In the rows, zero is written as 128.
The rows below come in pairs that one turn or mirror swaps. Which row does each named row swap with?
The rows were stretched afterwards, more along some directions than others.
Q_105: [138 115 106 110 128 143 121 109 129 131 152 126 126 136 127 122 138 131
 126 114 144 142 116]
Q_434: [136 124 117 148 142 113 149 137 104 127 154 102 100 106 113 113 131 131
 122 145 101 128 151]
Q_392: [129 139 111 136 131 113 133 143 142 101 117 112 119 137 101 107 116 137
 100 130 129 131 118]
Q_96: [ 99 122 114 118 136 140 109 159 118 158 111 131 137 114 126 143 132 126
 142 104 127 149 147]
Q_851: [126 127 114 129 137 135  91 116 128 160 135 125 141 147 101 130 118  88
 154 130 116 127  96]
Q_383: [133 119 129 104 131 111  94  99 122 123 132 167 127 122 129  98 117 112
 116 162 162 132 147]
Q_90: [148 129 128 128 115 107 154 131  85 130 147 123 128 133 127 151 117 108
 140 126  98 107 122]
Q_891: [137 118 129 131 120  90 137 137 112 130 147  87 144 183 113  99 141 105
 134 111 102 127 129]
Q_32: [131 101 125 130 135 118 131 139 133 140 161  88 117 117 104 122 166 120
 152 136 109  96 114]
Q_216: [134 117 148 120 136 142 146 105 131 131 126 133 172 138 124 150 140 116
 156  97 129 120 137]
Q_423: [141 110 148 122 108 139 165 132 121 142 118 137 145 151 110 158 161 124
 163 110 115 126 133]
Q_292: [119 126 150 163 149 135 150 143 159 130 114 153 115 101 114 131 129 114
 157 123 106 142 118]
Q_541: [118 124 174 138 127 136 117 138 129 110 121 124 134 117 142 148 151 123
 132  95 108 107 129]
Q_156: [138 110 135 148 155 124 114  87 144 107 133 158 136 138 108 121 141 123
 124 115 166 145 145]
Q_351: [156  95 135 173 133 113 180 134 132 148 147 135 105 102 133 131 185 143
 137 131  97 127 111]
Q_844: [131 154 115 149 120 101 162 139 126 104 103 115 136 148  99 130 113  98
 153 117 105 121 122]
Q_484: [111 133 126 159 156 136 179 128 133 147 104 131 113 113 142 142 128 112
 147 123 112 136  78]
Q_18: [106 117 108 145 156 121 161 115 140 151 116  99 131 108 132 130 161 108
 155  94 129 132 113]
Q_651: [ 96 143 139 141 140 140 113 135 142 130 106 151 110  97 115 118 108 122
 147 161 102 113 123]
Q_841: [123 128 117 127 147 126 151 102 125 120 138 106 146 138 127 146 128 111
 153 108  93 123 124]
Q_857: [133 131 142 168 139 143 137 129 120 148 150 120 106 119 112 112 144 150
 109 149 120 149 124]
Q_125: [114 165 118 149 135 126 141 135 135 111  94 115 130 128 127 110  94 126
 133 131 113 147 154]
Q_257: [132 109 135 131 147 134 135 153 134 129 143 137 110 125 113 131 137 117
 133 103 107 146 122]
Q_609: [126 120 132 136 116 123 137 149 155 133  86 130 137 154 108 114 132 114
 155 105 109 146 133]
Q_517: [145 120 156 153 124 151 133 115 108 115 171 136 116 140 113 141 119 129
 118 121 102 135  98]
Q_864: [145 116 137 131 133 139 102 135 108 136 176 140 120 124 111 128 115 141
 109 144 139 135 134]
Q_632: [126 138 130 148 139 122 158 131 130 115 103 130 111 150 134 117 110 131
 107 137  90 139 135]
Q_547: [119 126 136 128 133 109 123 118 159 117 113 107 135 160 127 106 163 103
 138  98 150  91 123]
Q_309: [105 123 151 138 135 148  99 142 133 130 128 125 137 145 121 124 130 111
 130 122  91  87 139]
Q_744: [106 120 127 148 147 142 124 101 129 152 131 151 135 106 152 150 146 131
 137 142 125 124 102]
Q_77: [150 117 131 154 110 100 113 117 131 123 151  98 116 128 118 107 160 145
 110 132 137 115 128]
Q_619: [119 125 136  86 106 164 100 147 133 133 140 114 142 163 121 123 108 122
 124 121 118 117 142]
Q_388: [158 104 126 184 138  98 134 128 127 139 130 104 131 128 138 106 160 142
 129 108 122 140 103]
Q_955: [130 129 111 128 128 104 140 143 138 104  83 112 119 144 119 103 128 117
 154 105 126 138 137]
Q_458: [ 91 145 118 106 118 148 136 123 111 139 120 133 116 126 103 123 107 133
 108 145 128 104 125]
Q_286: [142 109 136 160 140 133 154 127 124 121 125 149  82  78 118 126 134 135
 157 155 110 119 113]
Q_871: [155 119 152 183 128 104 152 145 123 120 133 147 120 115  93 125 141 135
 127 117 102 135 126]
Q_873: [157 109 129 152 136 102 127 114 155  79 136 142 103 152 102 115 129 120
 125 140 101 115 113]
Q_20: [132 148 133 146 139 124 161 140 136  88 139 117 111 117 113 139 119 127
 131 142 119 108  99]
Q_358: [ 99 147 126 116 132 148  85 104 132 147 116 140 128 152 101 124 114  96
 125 140 127  87 118]
Q_911: [150  94 144 113 123 127 118 129 153 123 152 146 131 138 137 120 145 141
 124 125 130 130 112]
Q_777: [139  99 137 144 137 117 137 108 130 138 169 126 107 110 104 124 176 142
 134 124 150 119 135]
Q_301: [123 128 145 122 116 134 158 157 137 111 154 123 138 141 104 108 128 132
 116 110  84 131 152]
Q_486: [121 105 142 129 130 114 146 142 140 127 157  99 120 155 122 131 161 113
 118  89 107 121 146]
Q_987: [133 135 130 163 137 134 154 114 121 109 117 150  98  97 112 128 115 161
 135 162 104 127 138]
Q_212: [114 131 122 118 120 116 106 119 156 103 107 124 169 166 106 139 124  94
 144 113 133 128 131]
Q_424: [129 138 133 138 124 130 142 116 145 110  88 134 152 133 134 127 120 122
 157 108 130 168 154]
Q_691: [111 111 119 118 148 136 143 120 130 114 134 153  97  97 106 156 126 123
 144 162 110 129 164]
Q_834: [123 122 129 124 143 108 142 127 124 137 119 118 117 151 125 148 129  89
 132  98 133 131  88]
Q_540: [126 137 111 115 139 146 108 127 131 118 122 144 126 132 100 141 102 104
 161 152 110 111 118]
Q_243: [139 121 151 135 129 155 114 107 140 122 143 146 134 112 126 122 126 124
 130 133 160 104 108]
Q_442: [122 124 117 150 127 110 170 141 142 162 127 100 130 128 147 109 164 101
 133  95 140 139  92]

Swapped with Q_651: Q_424
Swapped with Q_834: Q_90
Swapped with Q_32: Q_105
Swapped with Q_216: Q_358
Swapped with Q_873: Q_388

